[[ 19.4  55.9 -36.3   7.5]
 [ -7.7  -6.6   1.3   1.2]
 [ -1.8 -21.1   7.6  -0.6]] -0.6

[[-21.8   5.1 -28.6 -18.4 -21.6]
 [ 12.5  50.9 -38.2  -9.9  29.0]
 [ -1.3   2.0  40.5  -8.1   8.2]] 8.2

[[-54.9  29.5 -37.4 -22.6 -28.8  22.0]
 [-23.3 -15.0  24.8  26.6  -6.3  22.0]
 [ 24.0  44.3 -16.7  14.3  38.6  22.0]] 22.0

[[-39.3  -2.5   6.7   1.3  16.1 -13.1]
 [-22.5   0.7  -2.7  -0.3  38.5 -39.2]
 [ 44.1  -1.3   1.5   1.1  51.4 -13.9]] -13.9

[[-32.8 -57.2 -18.2  -7.7  43.5]
 [-31.9  18.3  11.6 -24.5 -47.0]
 [ -0.7 -15.9  -0.4 -34.6  12.5]] 12.5

[[40.4 24.1 27.2 -6.2]
 [ 5.3 13.5 12.5  9.7]
 [28.9 38.1 46.6 37.4]] 37.4
---
array([[ -5.3,   6.3, -17.8,  -1.9,  -1.5,  -9.8,   0.1],
       [-15.8, -21.6,  14.6,  -9.4,   6.0,  -1.6, -16.6]]) Answer: -9.4

array([[   8.86,  114.13,  145.23,   94.05,   75.64,   94.72,   84.72],
       [  79.59,   -7.61,   33.85,  100.59,   72.36,   49.92,   66.29],
       [  37.76, -127.35,   -1.39,  -11.91,   98.01,  111.08,   92.99]]) Answer: -11.91

array([[ 12.2,   9.4,  14.9,   5.6,   6.0,  13.2],
       [  8.3,   8.4,   8.1,   7.9,   8.6,   8.5],
       [-12.5,  10.2, -16.5,   9.8,  23.3, -10.5]]) Answer: -16.5

array([-0.40,  1.99, -1.32, -0.11,  0.25,  0.92,  0.15]) Answer: -0.11

array([[ 0.10,  0.13, -0.02,  0.13],
       [ 0.12, -0.09, -0.08, -0.14],
       [ 0.02, -0.06, -0.02,  0.02]]) Answer: 0.02

array([[-1.0,  1.4, -0.1,  1.3],
       [-0.3, -0.1, -1.6, -1.3]]) Answer: -0.3

array([ 1.648, -1.521,  1.746, -1.090]) Answer: 1.648

array([-152.81,  102.21,   19.79,   86.97, -127.54, -183.45,   91.20]) Answer: 86.97

array([[-0.11, -0.12, -0.17, -0.19,  0.22, -0.09, -0.11],
       [ 0.03, -0.11,  0.14, -0.05,  0.07, -0.05, -0.11]]) Answer: -0.05
---
[[196.0, -11.9, 38.9, -11.9, 19.0, -0.7, 54.4], [109.0, -125.9, 58.0, -14.4, 57.1, 190.2, 169.3], [138.9, -42.0, -16.5, -58.5, 96.8, -57.3, 140.4]] -> 140.4
[[-0.086, -0.003, 0.140, 0.138, 0.012], [-0.053, -0.013, -0.148, 0.200, -0.015], [-0.080, -0.029, 0.078, 0.053, -0.179]] -> -0.179
[[57.59, 36.98, -158.69, -62.50], [-31.83, -12.72, 185.03, 92.96], [-33.95, -15.87, 189.26, 88.29]] -> 88.29
[[-61.34, -197.58, 77.73, 61.64, -36.07, -142.83, -3.54], [114.35, -20.16, -35.88, 148.61, 54.42, -25.32, 0.86], [132.29, 131.81, 33.09, 110.58, 127.14, 137.56, 28.14]] -> 28.14
[[-188.1, -197.7, -135.4, -127.1, -187.9, 88.0], [-144.7, -141.6, -114.1, -156.8, 73.9, -197.5], [-236.0, -156.4, 137.1, -168.8, -63.2, -78.8]] -> -78.8
[[-0.03, 0.13, -0.15, 0.06, 0.08], [-0.03, -0.09, -0.15, -0.04, -0.10], [-0.03, -0.11, -0.09, -0.09, -0.10]] -> -0.10
[[-14.9, 16.7, -14.4, -9.3, -0.3, -1.4], [-3.4, 14.2, 8.3, 6.0, 6.9, -2.4], [6.6, 2.8, 1.2, 6.1, -9.0, 14.2]] -> 14.2
[[-184.13, -22.57, -120.57, 236.89, 42.47, 118.63], [74.27, -42.09, 5.14, -60.91, -52.28, -84.92], [20.64, 49.01, -209.62, 112.36, -172.31, 16.86]] -> 16.86
---
[-0.09 -0.14  0.18  0.07 -0.15  0.03] | 0.18, 0.07

[ 0.09 -0.06 -0.15 -0.02] | 0.09, -0.02

[-1.2  1.0 -0.1 -0.3 -1.2  0.6] | 1.0, 0.6

[ 0.01  0.07  0.18 -0.01 -0.11 -0.07] | 0.18, 0.07

[-0.060  0.170  0.077  0.069 -0.135] | 0.170, 0.077

[ 12.4   5.7 -13.3  -0.2] | 12.4, 5.7

[[ -36.1   52.1 -131.5   53.9  225.9   35.6]
 [  54.9 -121.7   76.3  -68.4  -26.2   53.3]] | 225.9, 76.3

[ -2.4  -2.7  -3.0 -15.9  -1.6  13.7] | 13.7, -1.6

[[-0.04  0.00  0.03  0.16]
 [-0.01  0.08 -0.18  0.09]] | 0.16, 0.09

[[-108.15  -46.74   40.20  -60.31  -18.49   36.99]
 [-149.20  -75.83  -76.83  -93.15  129.54 -127.84]] | 129.54, 40.20
---
[[ -78.4  -69.5 -120.4  -56.5]
 [ -59.9  134.4  -26.7  -84.7]] -84.7

[[ 0.73 -0.48 -0.33  0.31  1.27]
 [ 0.02 -1.56  0.97  0.68 -1.11]
 [-1.09  0.48 -0.30 -0.88 -1.35]] -1.11

[[-0.257 -0.871 -1.669  0.243 -1.394]
 [-1.375 -1.559 -0.078  1.382 -0.052]
 [ 1.091  1.231  1.255 -0.982  0.812]] -0.052

[[  20.41  -58.29   66.84  -69.03  200.35]
 [-131.28  146.57 -184.98 -200.50 -139.81]
 [-234.86 -222.21  -93.26   45.29 -216.73]] -139.81

[[-0.06  0.04  0.06  0.03]
 [-0.06 -0.10 -0.19 -0.19]
 [ 0.01  0.11  0.04  0.16]] -0.19

[[  7.994  10.433   6.282  13.270]
 [-15.803  15.672  -4.109  -5.337]] -5.337

[[ -50.38 -145.31  -88.52  -80.09 -178.99]
 [ -95.14  185.18   21.19  -70.73 -114.98]] -114.98

[[-0.04  0.11  0.14  0.03 -0.08  0.03]
 [-0.01 -0.02  0.12 -0.06 -0.16  0.03]] 0.03
---
[-44.4   9.9  25.3 -29.3  22.1]
-29.3

[ 42.9   1.4   3.2   9.4 -25.1   6.0 -18.2]
9.4

[[ 27.5 -13.6 -33.6 -35.7]
 [ -7.1 -33.7 -10.1   1.5]
 [  6.1 -38.7  50.2   3.3]]
-35.7

[-2.8 22.6 54.1 -6.3]
-6.3

[-25.0  27.9 -34.7  -2.8  38.4 -42.7]
-2.8

[-25.3 -27.8  21.7 -26.3  36.2 -51.4  43.0]
-26.3
---
0.0	-0.6	1.0	0.8	-7.2	3.0	0.3
2.8	1.5	-1.0	-2.4	-10.0	-2.3	0.5
-5.3	-24.7	44.9	4.4	54.1	44.9	16.2
gives 0.5

25.7	21.1	35.9	46.1	34.2	38.1	-24.1
13.9	3.9	-7.5	17.3	-3.3	4.9	-8.7
-24.0	-3.7	-18.9	-22.5	-20.4	-31.2	7.9
gives -8.7

7.0	45.0	-6.2	17.2	6.6	-3.2	-0.9
-19.4	35.4	-10.6	-10.5	12.9	-6.3	-1.8
-38.1	8.4	8.0	-10.4	-15.1	7.4	2.2
gives -1.8

-4.9	-39.6	0.6	25.6	7.5
-4.6	16.3	-11.9	20.7	10.8
-4.6	17.3	-16.7	39.8	-49.8
gives 10.8

-34.0	23.7	-1.1	7.7	19.2	24.3	-0.2
22.6	-53.0	11.4	7.4	-31.9	-23.3	-39.8
32.1	20.6	-16.0	-19.4	-1.2	-18.1	49.8
gives -39.8

10.9	-1.2	44.3	-7.1	22.2	6.3	16.6
-12.7	11.8	-6.6	2.1	7.3	-1.9	-3.7
23.7	-22.8	-23.3	10.4	-36.9	-7.4	-11.4
gives -3.7
---
[[-37.4 -42.1 -16.6  -5.9   4.0]
 [-10.7 -39.7 -17.4 -35.1  -9.9]]
-17.4

[-25.8 -41.2  43.0  57.7]
-41.2

[[-37.6  20.5  53.8 -30.0 -52.5]
 [-27.9  17.7  41.3 -36.9   4.6]
 [ 28.5 -54.2  11.3  28.5 -40.9]]
11.3

[-34.5  13.7 -39.1 -33.3  42.2  29.8 -21.9]
42.2

[-53.9 -34.2  20.6 -24.7  -1.2 -12.3  -2.3]
-1.2

[-19.5 -38.5  11.8 -40.3  32.0 -57.1  50.8]
32.0

[-14.1 -32.6  -3.7 -12.1  47.5 -37.0]
-12.1

[[ 29.8  -7.3  -4.2 -18.6  12.4  42.1  24.5]
 [ 21.0   0.2   1.9 -15.9 -32.7  52.5  40.3]
 [ 41.1   1.5  -3.5 -25.3  31.7  29.2   4.4]]
31.7

[-12.0   4.2   2.8 -41.2]
4.2
